Each row is where one point has got to under a steady rotation. How many ticks took it there?
The counts run from 0 to 145.
[-21 -17  17  47  30   6 -20 -19 -16  -4 -23  11  46 -16 -18  -7 -13  18
  41   1 -36   1  41 -14   5 -18 -33   7 -26   8  -9  12   9 -19  16  -3
   7  -6 -13  -1  29  38   5   8   0  -8  -6 -28  11 -10  10  30]
115
[ 18 -43  37  38  29  -4  -2  11 -24 -19 -41 -20   4 -18 -19 -23  -5  33
  -1   2 -15   3  15 -21 -13 -26   8  34 -13  12  -9   1  19  -3 -24 -17
  14  12   3 -16 -15  16 -12   6 -20 -12  35 -41  27  21 -15   1]
101
[-31 -13  49  47  29  26   8  -3   0  16   3 -13  12  25 -23 -33  25  18
  -2 -18   7   6 -23 -28 -11 -32 -24   6  11  18 -18   5  36   6  10 -39
  15  23  -9 -37   8   2   3  31  20 -13  -4 -23   4   9  -2   0]
74
[  4 -36  46  20   3  10   3   4 -46   2 -28  -3   9  -6  -7  -6   8  25
 -17 -18  17   4  15  -2 -13 -27  12  24   7  15 -21  16  33 -27 -11 -23
   1  -5   6  -3 -15  13 -12  -9 -22   6  41 -51  46  -2 -10 -10]
93
[ 16   3  28  53  11  -2   8 -20 -54   7 -32   9  22 -40 -22   5  -2  22
  -6 -18 -11   9  43   8 -11  -5 -24  11 -10  -2  -7  -1  16  -1 -11  -2
  21 -18  24  10   5  12   3  32   7  10  12 -34  16 -42  13 -13]
24
[-44 -15  49  38  25  30   3   6   6  19  -2  -8   1  24 -32 -19  16  12
   6 -16   1   9 -24 -33 -14 -28 -35  -8   3   6 -19   7  33  20  15 -35
  20  31  -6 -31   5   0   7  31  22 -12 -11 -26  10   9   1  -3]
73
[-19  22  52  42   1  34  22  -7 -56  36 -10   4  14  -2 -13  -8  13   1
 -16 -19  12  20  13   0   4   1   1   6  28  27 -17  -2  41   2 -11  -5
  -4 -13  16 -15 -23   1   1  39  29  -2  -1  -9  18 -15   4  -7]
58
[  2 -27  35  23  23 -22 -23 -28  -7 -29 -18  -8  33 -19  -9 -23  23  32
  -9 -31  -7  -5  14  -4  -6 -44 -14  38 -22  10   5 -10  22   8  19 -25
  14 -14 -14 -36  22  23 -16   5 -13 -11  18 -34   6 -13   3   0]
9
[-25 -12  53  41  26  19  -1  -7  -7   7   4 -17  21  23 -10 -38  25  19
  -4 -26   9  -2 -22 -21  -6 -37 -17  25  16  24 -18   1  40   4  13 -39
  13  11 -18 -39   6   9  -6  20  15 -14   7 -21  16  16  -5   4]
75
[-17  14  38  56  38   8  -7 -19  -1   7 -14  10  23 -19 -16 -18  13  18
  12   0 -39   1  15 -13   3  -6 -51  18  -4 -10  -1 -15  24  32   6  -8
   4   9  22 -11   6  24   8  61  22 -17 -19  -4  -6 -19   1  12]
40
[-13   5  53  17  18  12 -20 -22  -9 -11 -10   3  20 -19   0 -16  37  12
   0 -29 -20   5   7 -10  16 -23   3  37   1  17  18 -29  36  39  20  -5
   3 -11   0 -50 -11  17 -19  30  18 -32   1  -7 -10  -2  11   6]
143
[-23  10  35  43  38  17  -1 -11   4   7 -24  13   7 -19 -16  -5   4  23
  17   8 -41   0  14  -9   3  -2 -58   7 -13 -16  -3 -18  26  41   5  -5
   4  17  27  -5  -3  21  16  49  16 -19 -24  -7  -1 -15   1   7]
39
[-37 -28  32  17  25  10 -36 -18   5 -15 -25  22  33 -21  -7   1  -2  20
  35  12 -45  -3  25 -11   8 -24 -38   5 -32  -5  -3   4  14  -4  27   0
  -4   3   1   6   9  40   7  -7 -17 -14  -7 -28  25  -9   0  24]
113
[-15 -15  36   7   7   7  -7 -10 -23   2 -40  35   2 -46 -31  27 -14  25
   0  -9 -10   5  49   9  -3  -5 -30  -3 -23 -21 -11  -1  26  10  12  -2
  14 -26  18  21  -3  20  18  -1 -13   7   3 -34  29 -39   6  -9]
21
[ -2  -5  47  25  18   9  -3  -6 -26 -15 -44   1  -2 -34 -11  -1   8  14
   2 -11 -36  12  22  -9  14   3  23  31 -10  25  22 -27  28  34 -17  13
   8  -6  13 -35 -42  15 -20  30   5 -33  15 -12  -7  11   7  -1]
135
[-31  16  51   7  20  18 -21 -18   3  -6 -14  22  23 -21  18 -13  26  11
   0   2 -25 -13  14   4  19 -22 -24  46   3   8   5 -27  44  36  17  -2
 -24 -19   9 -15 -15  39   3  22  -6 -25 -20   9  18  -6  -4   8]
44
[-12 -29  40  40   8  23  13   2 -40  25 -14   1  13   3 -36   0  -6  20
   5 -18  18  13  22 -16 -14 -19 -21 -12   1   6 -35  26  28 -27   9 -28
  23   5  -5  10  10   4  10   2   9  15  19 -53  34 -20  -1  -3]
90
[  7 -31  26  60  19   2   8  11 -28  -1 -32 -18   9  -9 -27 -12 -16  31
  11  -2 -24  13  18 -20 -28 -20  -9  10 -13  15 -23  20   7 -19 -24 -19
  27  24   1  -2  -2  16   5  18  -9   2  25 -49  22  12   5 -10]
99
[-60 -24  50  14   8  34 -15   2  10  12   6  15  22  21 -27  -3   2   5
  12  -4   2   6  -8 -15 -10 -42 -35   0 -10   9 -29  10  33  -4  34 -34
  12   5 -26  -6   9  16  21  -9 -12  -5 -18 -23  29   9   9  -2]
80
[  2 -23  42  39   9  12  15  -4 -49  18 -18  -6  18  -1 -24  -8  -4  24
  -6 -21  24  11  19 -11 -14 -22  -7   2   6  10 -32  24  28 -32   1 -27
  21  -7  -1  -1   8   9   2   6   3  16  25 -51  34 -14  -1  -3]
91
[ 15  -9  28  29  19  -7   4 -22 -32 -20 -33   3  38 -46 -27  -8  -3  20
  -7 -11  10   7  55   7   4 -28  -7  34 -21  15  -3  -4  23  -3   9 -15
  21 -51 -10  -7  26  27   0   2  -8  -4  14 -25  14 -19   2   2]
17
[-39 -23  26  16   9  -1 -30 -18   3 -19 -18  26  32 -28 -28  14  -3  19
  14 -10 -18   2  33   0 -11 -36 -41   9 -42  -7 -10   5  14   5  34  -9
  24 -14 -15   7  24  28  14  -6 -24  -6  -5 -36  18 -18  19  -6]
13
[-47  24  35  44  16  37   4 -16 -12  20  -8  22  38 -10 -20  -6  -2  -4
  20   4 -15  11  29  -5  15 -11 -40  12   2  20 -12  -6  30  17  12  -2
   1 -22 -11   1  14  26  22  38  23 -17 -33  12  11  -5  17   6]
48
[ -1 -51  41   9  29  -2 -11  19  -1 -25 -46  -4 -15 -21 -16  -1  -3  45
  10  10 -24  -4   8 -21  -6 -24 -10  21 -22  -5  -5  -5  24   9 -10 -15
   9  17  12 -10 -25  21  -3 -11 -32 -19  26 -47  31  13 -22   9]
103
[ 25   5  39  47   8  -4   3 -16 -55  -4 -34   4  18 -42 -10  -5   3  20
 -17 -20 -13   7  46  11 -12  -9 -11  29  -8   5 -10  -4  21   2 -18   2
   8 -20  25   2  -3  21  -4  29   1   5  19 -31  16 -37   5 -14]
25
[-30 -18  61   8  14  25   7  17   2   0 -23  -4 -19   6 -18  -8  13  16
 -18  -2   4   7 -19 -19   3 -27   7  24   4  21  -5 -17  47  36  -8 -24
   2  11   3 -36 -40   1   1  16  -4 -29   5 -15  18  37  -9 -10]
69
[-25 -14  57  24  21  20  -7  -4  -3   0   1 -10  19  19  -4 -39  33  17
  -9 -19  14   0 -23 -20  -2 -44  -6  32  15  26 -14  -6  47   8  18 -37
  -1   3 -17 -41  -5  12  -6   7   6 -12   9 -19  20  19  -9  -1]
76
[-12 -51  39  13  33   4 -18  11   8 -21 -47   5 -10 -20 -24  -1 -10  38
  15  11 -34  -3   4 -26  -4 -16 -21  11 -25 -15  -2   1  23  12   0 -12
   9  30  14  -3 -20  28   1  -4 -26 -16  16 -45  28  10 -20   8]
104
[-15 -25  46  18  14  23  13  -4 -25   2  -9  -4  33   5 -18 -19  -1  14
  -7  -5  37   1  16 -12   4 -45   0  27   3  37 -26  12  38 -18  14 -31
   9 -34 -33 -15  14  17   7 -14  -2  -4  17 -25  29  17  -6   4]
84
[-38 -17  59   4  17  16 -14   2   9  -2   1   0  12  14   4 -24  28  18
  -9 -16  11  -3 -20 -11  -1 -45 -10  34  11  19 -16  -7  47  10  23 -35
  -5  -1 -15 -35  -7  21  -6  -5 -12 -12   6 -16  33  18 -10   0]
77
[  2 -38  32  41  16 -10   1   0 -19 -19 -35 -21   5 -11 -36 -14   7  20
  -4 -22 -11  14   8 -20 -14 -25  11  17 -18  30   6  -4  19   8 -13 -23
  31  10 -15 -41  -1  -2 -15  17  -6 -24  29 -46  -3  15   7 -11]
0
[-15   8  39  46  30  17 -11 -16 -11   5 -12   2  16 -14 -24 -18  25   8
  14 -30 -28  11   9 -21   7  -8 -17   9  -8  10  14 -16  25  38  10 -10
  21  13   5 -41  -1   6  -9  55  39 -32  -7 -16 -24 -10  15   8]
141
[-32 -39  36  24  24  -2 -24  -6  17 -17 -22   4   1 -10 -44   6   8  33
   9 -23 -25   5   4 -14 -19 -24 -38 -12 -38 -18   2   1  18  21  24 -25
  29  20  -4 -22  13   4   0  11  -9 -14   6 -48   3 -15   6   2]
5
[-16  -6  30  34  14  18  -6 -16 -47  16 -37  28  29 -29 -29  10 -13  13
  28 -10 -23  15  54 -11  14   9 -23 -13 -20   0  -5   9  16 -11  10  14
   8 -14  14   9   5  20  -3  22  20 -12  -1 -31  10 -42   9  16]
123
[-11 -11  45   7  -9  17 -19  -5 -37  -1 -38  25   4 -32   0  28   2  13
   7 -11 -35  15  36   3  14   3  15  17  -9   8  13  -9  29   4  -2  22
 -11  -4  29  -7 -50  25 -17   8 -12 -16  11 -25  28 -15   8  -1]
128
